(in the rows, 128 means zero)
Each path below is one point turned by a fixed rotation once a step. After each direction that follows a path, write how fast that rotation turns it, in deg/step (0 if it stays still).
Each turn is a multiple of 5 degrees from 10 to 175, or 0.
Each row of a path follows its step; steps can be skipped.
Path 1:
step 2: [124 125 123 127 134 125 133 128 127 129 117 126 124 127 123 123 134 129
 130 125 133 131 130 123 133 118 130 128 128 137 121 125 118 123 137 122
 130 127 138 119 125 123 127 114 135 131 129 134 129 114 119 124 120 130
 129 132 133 131 136 131 130 134 127 132 132 134 133 132 126 128 128 128]
step 5: [118 135 122 134 133 119 129 132 139 130 136 131 125 133 127 130 136 128
 132 133 135 126 134 124 136 131 123 135 124 129 118 132 125 129 125 122
 126 129 141 136 120 130 113 129 131 125 128 121 136 124 123 131 133 130
 123 133 128 130 124 133 124 127 133 126 129 124 130 131 127 129 125 125]
step 9: [116 147 125 124 131 129 127 133 125 133 127 121 128 124 128 120 129 127
 124 130 132 127 128 132 127 131 131 135 128 129 116 129 122 120 136 125
 128 132 134 124 130 128 125 120 128 122 130 128 129 127 131 136 119 119
 133 134 124 122 119 123 128 130 133 131 125 127 137 134 124 129 136 122]
step 13: [130 130 114 133 127 126 133 123 130 126 119 132 122 126 117 126 136 125
 126 121 127 126 132 129 124 119 130 135 132 129 121 128 122 127 136 130
 130 136 146 122 130 133 125 125 136 121 132 127 128 126 125 123 127 129
 124 133 130 124 128 131 126 135 127 138 128 131 129 136 135 133 127 126]
step 17: [118 129 124 125 128 126 124 125 127 125 127 125 127 126 119 124 133 127
 132 125 131 131 135 126 125 128 126 130 130 130 120 127 129 121 130 133
 118 122 140 133 127 132 121 123 129 116 124 117 132 128 120 134 125 134
 118 137 118 120 136 129 127 125 124 121 123 129 126 126 121 118 129 125]
step 23: [120 128 118 134 135 125 123 126 132 122 132 129 128 136 136 133 131 129
 137 127 132 136 130 125 137 128 124 129 125 121 120 127 119 117 130 124
 130 133 135 130 124 120 133 125 130 122 123 122 129 118 119 134 128 119
 127 139 132 132 136 127 133 131 132 122 134 130 125 122 129 131 129 127]
step 26: [121 138 125 126 134 128 138 128 134 122 123 130 129 129 118 131 129 131
 133 128 131 121 126 127 132 113 115 130 131 135 120 131 121 130 139 130
 125 137 135 136 123 132 126 136 127 123 130 131 133 130 125 129 124 126
 120 131 130 122 131 129 128 129 124 131 126 124 134 118 124 127 129 125]
step 30: [130 129 118 134 139 128 126 121 128 138 125 127 134 131 122 127 123 127
 133 124 137 120 132 131 130 128 136 125 136 137 125 138 126 120 132 136
 124 129 132 123 123 127 127 122 134 119 127 130 132 121 126 143 127 118
 127 133 124 120 130 126 133 125 125 129 125 126 130 127 125 121 132 125]
step 32: [121 140 120 138 135 130 132 130 132 125 133 126 127 130 128 133 131 128
 131 134 136 128 138 132 132 132 123 134 128 134 119 138 126 126 133 132
 133 133 134 124 130 135 121 127 142 130 123 124 131 122 129 127 136 129
 128 132 119 133 125 140 134 130 135 126 133 127 130 132 128 128 124 127]
[129 131 127 129 127 128 129 130 129 127 127 125 128 127 129 129 130 129
 127 125 129 127 130 128 128 128 127 130 128 127 130 126 130 125 128 128
 129 126 127 129 127 128 129 129 129 128 127 125 126 128 128 127 129 128
 129 128 126 129 127 129 128 128 129 126 127 126 126 130 129 130 128 129]
90
[129 127 127 129 126 128 128 129 126 129 129 129 130 129 130 128 125 132
 128 128 131 128 127 127 128 123 127 128 130 129 128 128 128 126 128 129
 127 128 125 128 126 127 127 128 127 128 128 128 126 129 130 128 128 129
 126 129 128 129 129 129 128 127 128 130 128 126 128 127 129 128 129 128]
95
Path 2:
step 1: [126 122 130 131 128 144 118 137 121 135 132 126 140 125 124 127 123 129
 123 135 125 127 130 131 125 135 126 138 126 133 129 130 136 122 129 129
 122 129 132 117 131 124 128 132 123 122 137 127 137 138 129 125 140 123
 121 128 127 134 130 123 134 136 134 125 122 129 127 130 132 132 127 123]
step 2: [122 129 143 128 138 143 132 127 128 134 129 126 136 130 134 122 127 131
 123 128 133 125 130 134 130 123 124 129 122 131 127 123 123 124 117 121
 127 122 129 125 131 130 118 126 121 123 133 128 130 140 127 133 130 124
 126 130 123 138 128 135 130 131 130 119 135 135 121 124 120 128 136 135]
step 5: [128 130 125 129 135 133 120 127 129 125 137 124 130 132 123 140 135 122
 121 128 135 134 126 126 134 132 129 138 127 125 128 121 135 121 131 128
 125 143 131 132 130 135 126 134 127 120 131 126 129 137 130 120 134 125
 123 139 125 137 135 129 126 134 132 127 133 125 121 133 133 140 135 133]
step 8: [127 125 127 120 131 128 128 132 121 129 137 138 139 123 133 125 134 126
 130 134 123 134 129 138 129 137 123 129 122 132 123 128 125 127 114 131
 127 135 133 126 130 132 124 116 124 130 130 131 135 148 127 121 135 128
 123 126 130 131 127 120 134 129 128 126 127 137 124 123 126 128 127 126]
step 17: [126 119 126 125 125 142 131 132 129 131 135 132 128 129 133 127 132 134
 132 134 129 134 123 132 123 133 125 133 117 139 120 121 122 125 126 139
 125 124 125 130 134 132 121 120 121 125 131 130 122 138 129 123 131 134
 118 137 121 129 131 124 128 129 122 130 135 131 122 129 139 120 128 127]
step 18: [127 127 129 130 145 136 137 130 125 128 124 129 134 128 128 126 124 130
 120 134 126 135 125 131 122 134 123 134 129 134 123 137 136 135 130 136
 130 130 138 131 137 128 130 132 119 121 133 122 135 136 129 125 129 123
 129 138 119 139 126 132 128 127 125 133 136 128 130 122 133 122 128 125]
step 21: [130 128 128 118 131 136 127 133 133 133 129 131 133 134 127 128 145 134
 121 125 139 136 126 126 134 129 133 135 119 128 121 135 122 122 134 132
 133 129 128 124 127 130 122 125 127 125 127 129 126 145 121 131 125 138
 131 133 124 131 132 128 119 131 130 128 131 124 129 132 120 123 131 119]
step 25: [121 130 129 122 134 143 136 127 136 135 132 137 124 125 132 127 133 132
 124 137 132 129 131 127 132 137 130 121 124 138 119 128 129 127 125 136
 131 126 126 128 127 132 132 127 121 123 133 117 128 140 132 120 133 129
 129 134 121 129 127 135 124 132 122 125 128 137 131 123 116 123 127 129]
step 28: [130 118 132 129 129 138 124 127 133 124 128 128 131 133 128 137 124 145
 121 127 136 137 128 127 129 122 129 144 125 136 123 122 125 129 136 125
 128 133 128 126 133 132 128 130 135 123 133 125 138 139 128 126 133 137
 130 131 124 127 133 126 128 130 132 121 129 128 118 125 129 126 139 123]
[126 127 129 127 130 127 129 129 127 127 127 128 130 125 126 127 130 129
 129 129 127 127 126 128 128 129 130 130 129 128 129 128 127 127 126 130
 127 124 129 130 127 128 131 129 127 125 127 127 129 127 128 128 127 126
 129 128 129 127 127 127 129 129 128 127 128 129 127 126 128 128 125 128]
155
[129 128 128 128 129 131 131 129 131 129 127 130 128 130 128 126 128 130
 127 127 127 129 125 129 127 127 127 127 130 127 130 128 127 129 128 128
 125 129 127 128 128 129 127 127 128 129 128 125 129 125 129 131 129 127
 128 130 127 129 129 128 130 129 129 129 127 130 128 128 129 129 129 127]
45
[128 128 125 123 129 128 128 130 127 128 127 127 126 128 128 130 129 127
 128 128 128 126 128 127 131 127 131 127 129 126 128 126 128 131 128 128
 127 128 128 129 130 127 127 128 127 128 129 127 127 128 129 127 130 127
 126 129 130 128 127 129 128 127 128 128 129 129 128 127 128 128 128 126]
40
[126 126 128 129 128 129 130 128 129 130 128 129 128 125 128 128 128 129
 127 126 128 130 128 128 128 127 129 128 127 130 128 128 129 130 132 128
 129 126 129 128 128 127 129 128 132 129 127 126 126 128 128 127 129 128
 127 129 129 128 129 129 127 126 128 126 127 126 129 128 126 127 128 129]
10
[128 131 128 128 129 128 127 127 131 129 127 129 126 129 129 129 128 127
 127 127 127 128 128 126 127 127 126 128 126 126 129 129 130 128 128 126
 129 128 129 129 126 127 128 131 127 127 129 126 129 128 128 127 127 128
 127 128 127 129 126 131 126 128 128 129 131 129 129 125 127 129 126 129]
160
Path 3:
step 5: [129 123 123 118 132 126 126 130 129 123 128 132 121 140 126 128 133 125
 125 126 140 127 133 131 130 135 132 135 139 121 134 113 121 130 132 134
 131 128 128 123 126 127 120 115 120 129 120 126 126 130 118 133 137 129
 117 137 140 123 131 125 129 128 130 132 132 120 122 127 130 129 128 130]
step 6: [124 124 127 124 129 120 136 131 132 123 130 126 128 124 122 123 129 123
 128 133 138 126 134 134 129 135 128 128 127 125 117 130 125 132 134 123
 139 131 140 121 133 144 122 121 132 129 130 128 132 139 137 120 132 138
 125 130 126 122 137 130 129 126 133 128 119 131 139 120 126 124 123 134]
step 13: [128 140 129 145 116 126 127 128 120 122 129 127 119 132 119 124 126 124
 125 134 134 126 133 126 120 137 132 125 127 128 130 130 137 127 131 123
 129 118 125 129 129 134 133 120 131 134 123 132 127 128 119 133 142 122
 125 139 131 123 135 130 118 136 127 132 128 124 127 125 131 129 133 133]
step 17: [122 131 118 126 127 129 129 124 130 113 130 130 116 128 122 125 129 133
 119 125 131 132 143 131 126 120 133 141 126 127 123 123 125 126 129 125
 121 129 135 121 124 132 129 127 120 134 125 123 132 136 119 129 139 133
 119 137 125 129 121 133 128 127 127 124 133 125 132 126 121 125 137 135]
step 23: [131 131 123 124 132 132 135 132 132 121 130 126 112 125 123 125 126 134
 133 125 135 126 141 122 123 132 128 125 128 121 116 127 129 122 141 110
 123 135 133 122 125 133 134 127 128 133 126 119 125 135 127 127 130 134
 126 132 135 126 130 131 123 131 128 133 122 124 135 121 121 130 128 133]
step 27: [135 129 127 129 118 131 130 130 126 120 131 127 122 126 120 124 127 122
 133 128 132 135 133 117 118 130 131 133 120 137 125 132 125 133 129 129
 129 128 133 119 134 131 142 122 128 124 125 126 142 126 124 132 136 120
 119 127 131 135 139 127 122 129 134 130 131 115 127 118 134 126 128 131]
step 29: [126 130 117 125 122 131 128 133 120 116 134 131 125 114 120 129 124 127
 125 130 133 125 131 127 128 141 128 127 119 129 123 122 132 121 128 120
 117 127 135 117 132 140 129 131 128 130 123 133 127 137 130 129 130 134
 130 138 126 126 142 128 129 125 125 134 130 129 136 125 124 123 130 135]
step 31: [118 125 125 120 131 129 128 134 135 128 136 129 121 132 122 131 123 126
 128 128 132 123 130 133 127 130 143 136 126 136 128 128 131 132 131 139
 128 130 134 113 131 133 121 124 126 131 131 125 128 132 128 134 141 135
 117 131 123 120 131 132 125 135 116 127 123 117 130 121 126 123 132 131]
step 35: [137 128 125 121 125 128 136 137 126 124 141 128 126 118 122 132 133 127
 128 133 133 124 131 129 130 147 134 130 129 125 132 117 131 128 131 122
 127 136 137 129 131 132 132 120 129 119 134 127 127 141 133 132 131 139
 126 132 137 128 127 134 127 128 133 124 133 120 135 125 129 128 138 125]
[129 130 129 131 126 129 130 127 128 130 127 128 129 128 127 128 128 130
 128 128 129 128 129 128 127 128 128 126 128 129 127 127 126 127 129 126
 126 129 127 129 128 130 126 126 129 129 124 127 128 130 127 127 127 130
 131 126 127 127 129 129 127 128 128 127 129 129 128 128 129 127 128 129]
110
[126 129 131 131 129 130 129 129 128 127 130 127 127 129 130 128 129 129
 127 127 128 128 127 128 129 127 129 128 130 130 128 128 129 128 129 129
 129 126 127 126 130 128 128 125 129 127 127 127 128 130 126 129 126 125
 127 128 128 129 129 128 129 130 127 130 129 128 129 130 129 128 128 127]
125
[129 127 130 128 125 126 128 130 124 128 128 129 127 129 126 129 128 127
 127 127 126 129 128 126 129 129 127 129 128 130 127 128 127 131 127 127
 128 128 127 129 131 127 126 128 127 129 128 128 128 127 128 129 129 126
 129 127 128 127 126 128 127 128 128 129 125 127 126 128 129 128 128 128]
125
Path 4:
step 2: [137 138 132 133 120 131 119 132 129 126 142 126 131 134 136 136 125 127
 129 128 127 135 144 124 125 124 121 131 126 124 138 130 133 123 134 129
 131 130 129 136 122 129 121 130 128 125 132 132 126 125 133 126 128 138
 129 125 133 128 128 126 128 124 128 123 126 125 130 127 139 135 132 136]
step 4: [129 124 129 130 128 137 142 125 129 133 128 121 136 134 126 133 120 124
 127 126 128 125 121 124 134 126 136 132 129 135 137 131 128 135 131 134
 122 131 117 131 124 135 128 135 122 120 118 126 120 130 131 123 127 135
 126 123 127 127 121 125 130 127 129 125 122 134 129 136 121 130 119 125]
step 7: [138 127 133 119 126 135 122 128 124 124 127 130 124 132 128 135 138 132
 127 123 129 122 131 125 128 126 123 119 134 129 123 112 128 131 130 120
 132 131 134 125 124 123 129 134 131 127 126 130 127 133 128 122 123 123
 128 125 123 132 134 133 129 134 127 122 138 110 130 126 127 127 120 125]
step 10: [138 131 129 127 125 134 121 114 136 132 124 132 132 119 125 121 126 131
 130 134 137 130 133 128 130 138 126 130 126 141 124 126 128 119 128 133
 123 126 120 127 138 121 130 130 122 129 132 122 126 125 132 127 128 139
 135 130 127 132 121 131 129 125 135 125 123 136 122 132 128 130 136 130]
step 25: [126 131 126 131 120 131 129 127 125 129 132 135 139 132 129 130 133 134
 133 131 122 124 136 123 121 133 131 128 136 130 133 118 124 130 131 133
 123 124 132 130 128 134 121 134 125 129 137 133 129 137 128 115 127 130
 125 134 123 128 127 123 128 129 143 125 120 124 137 131 123 130 124 116]
step 27: [127 134 137 127 123 129 127 123 130 143 139 129 130 138 121 124 128 121
 129 130 126 125 133 129 142 122 126 136 120 123 130 132 124 123 129 135
 125 125 118 127 128 135 130 127 119 138 124 121 131 121 130 130 121 133
 134 133 127 125 129 129 119 127 128 129 127 125 126 126 134 128 132 124]
step 30: [122 128 137 129 126 129 132 135 129 117 126 120 129 123 132 133 126 122
 124 126 130 132 125 128 122 124 119 132 127 135 132 133 124 131 134 132
 130 130 129 124 120 131 134 133 130 125 130 127 116 125 129 125 127 125
 120 115 128 137 130 114 128 133 127 117 126 120 134 133 123 118 127 126]
step 31: [116 122 123 131 127 126 129 130 132 125 134 129 142 130 125 120 132 131
 130 127 135 134 123 132 128 132 128 133 127 125 124 131 126 113 126 134
 123 128 124 117 132 130 132 126 126 125 116 133 132 127 130 124 125 123
 135 123 132 132 129 128 125 125 131 118 124 140 131 124 118 134 126 124]
step 35: [125 131 126 120 132 130 124 121 126 140 133 122 128 128 134 126 137 127
 137 124 138 127 128 125 125 129 120 125 122 132 139 129 131 124 125 126
 142 129 126 122 129 125 134 133 133 125 120 134 129 126 139 130 131 136
 131 120 121 132 136 131 131 123 133 134 132 132 126 129 125 122 130 132]
[127 127 130 127 129 128 128 128 129 131 128 130 127 128 127 126 128 127
 128 130 127 126 127 128 127 130 129 127 128 130 128 126 129 129 128 130
 131 126 129 128 127 129 127 129 130 131 128 128 129 127 130 127 128 129
 128 127 127 126 128 128 127 129 130 131 130 126 130 126 127 130 127 129]
40
[128 126 127 129 128 127 129 127 129 130 128 126 128 127 127 129 129 128
 127 127 126 128 130 129 129 128 128 129 131 129 125 128 128 127 127 126
 128 128 127 131 128 128 129 128 126 128 126 126 128 126 128 130 127 128
 127 126 127 130 127 127 128 128 131 130 129 129 129 129 130 130 128 126]
65
